x =
[[125 131 126 128 132 125 127 132 125 127 126 134 129 130 130]
 [127 129 125 126 129 126 128 129 127 128 126 128 128 128 129]
 [120 135 123 126 135 125 128 133 120 125 124 142 130 133 131]
 [128 129 128 128 127 127 128 129 127 126 129 128 128 130 129]
 [110 142 118 121 145 120 133 146 110 117 118 153 129 138 136]
 [124 130 126 126 132 127 128 132 123 126 125 133 129 131 130]
 [121 134 123 125 134 123 130 136 120 124 125 140 128 132 132]]
Rows and columns are counted from 0.
row 0 col 0: 125
row 2 col 0: 120
row 0 col 2: 126
row 0 col 3: 128
row 3 col 10: 129
row 6 col 9: 124
row 5 col 11: 133
row 3 col 3: 128
row 1 col 13: 128
row 3 col 2: 128
row 0 col 5: 125
row 3 col 6: 128
row 3 col 4: 127
row 5 col 6: 128
row 4 col 11: 153
row 4 col 3: 121
row 2 col 1: 135
row 2 col 9: 125
row 0 col 4: 132
row 0 col 13: 130
row 0 col 1: 131
row 5 col 0: 124
row 4 col 2: 118
row 2 col 2: 123
row 4 col 10: 118
row 0 col 9: 127
row 3 col 13: 130
row 6 col 10: 125
row 4 col 1: 142
row 5 col 3: 126

data =
[[128 133 131 114]
 [150 120 128 128]]
Indices start at 0.
(0, 0) -> 128
(0, 3) -> 114
(1, 3) -> 128

a = [140 109 124 134 130 136 118 133 130 129 155 128]
a[0] => 140
a[7] => 133
a[5] => 136
a[9] => 129

m = [123 140 134 134 140 127 132 130 101 118 127 109 122 110 136]
m[0]: 123
m[1]: 140
m[12]: 122
m[9]: 118
m[5]: 127

grid =
[[125 133 153 118]
 [127 135 115 134]
 [127 142 115 134]
 [125 118 140 120]
 [142 121 142 115]
 [129 150 112 136]]
grid[0, 0] => 125
grid[1, 1] => 135
grid[3, 0] => 125
grid[4, 3] => 115
grid[0, 1] => 133
grid[4, 0] => 142
grid[:, 0] => [125, 127, 127, 125, 142, 129]
grid[0] => [125, 133, 153, 118]
grid[2, 3] => 134
grid[:, 2] => [153, 115, 115, 140, 142, 112]

B = [156 117  99 137 128 137 115 120 119 114  98]
B[0] = 156
B[6] = 115

W =
[[143 130 128 122 145 144 133 118 127 128 113 126 133]
 [141 121 127 121 135 143 131 121 130 129 119 130 132]
 [146 126 139 108 131 152 135 111 122 132 126 147 146]
 [140 123 148 117 152 151 141 109 105 127 111 139 151]
 [130 120 148 118 133 138 136 115 108 129 129 146 153]
 [127 121 149 124 140 136 137 117 103 127 122 141 149]
 [136 134 126 120 121 135 128 124 135 131 132 133 133]
 [141 129 123 117 119 139 128 123 139 131 130 134 128]
 [140 134 123 117 118 138 127 123 138 132 130 134 134]
 [148 137 112 116 120 142 124 126 153 133 130 128 122]
 [146 131 128 119 144 148 134 117 129 129 112 128 134]
 [151 135 107 123 140 146 127 125 152 129 112 113 108]]
Indices start at 0.
(0, 0): 143
(7, 5): 139
(9, 4): 120
(8, 11): 134
(8, 8): 138
(6, 4): 121
(5, 12): 149
(11, 5): 146
(9, 10): 130
(8, 12): 134
(2, 5): 152
(11, 12): 108
(11, 2): 107
(8, 6): 127
(5, 11): 141
(7, 4): 119
(9, 0): 148
(1, 8): 130
(10, 12): 134
(5, 9): 127
(6, 10): 132
(5, 0): 127
(11, 4): 140
(0, 5): 144
(10, 4): 144
(4, 4): 133
(8, 3): 117
(11, 3): 123
(1, 10): 119
(9, 1): 137
(8, 1): 134
(2, 4): 131
(9, 8): 153

arr =
[[134 147 129 123 108]
 [141 109 116 112 116]
 [131 151 130 138 119]
 [140 134 151 122 118]]
arr[-4,0]: 134
arr[1]: [141, 109, 116, 112, 116]
arr[3]: [140, 134, 151, 122, 118]
arr[-1,1]: 134
arr[-3,-1]: 116
arr[:, -3]: [129, 116, 130, 151]
arr[:, -4]: [147, 109, 151, 134]
arr[-4]: [134, 147, 129, 123, 108]
arr[-3,-5]: 141

A = [130, 123, 106, 130, 104, 131, 145, 120, 106]
A[0] => 130
A[8] => 106
A[2] => 106
A[6] => 145
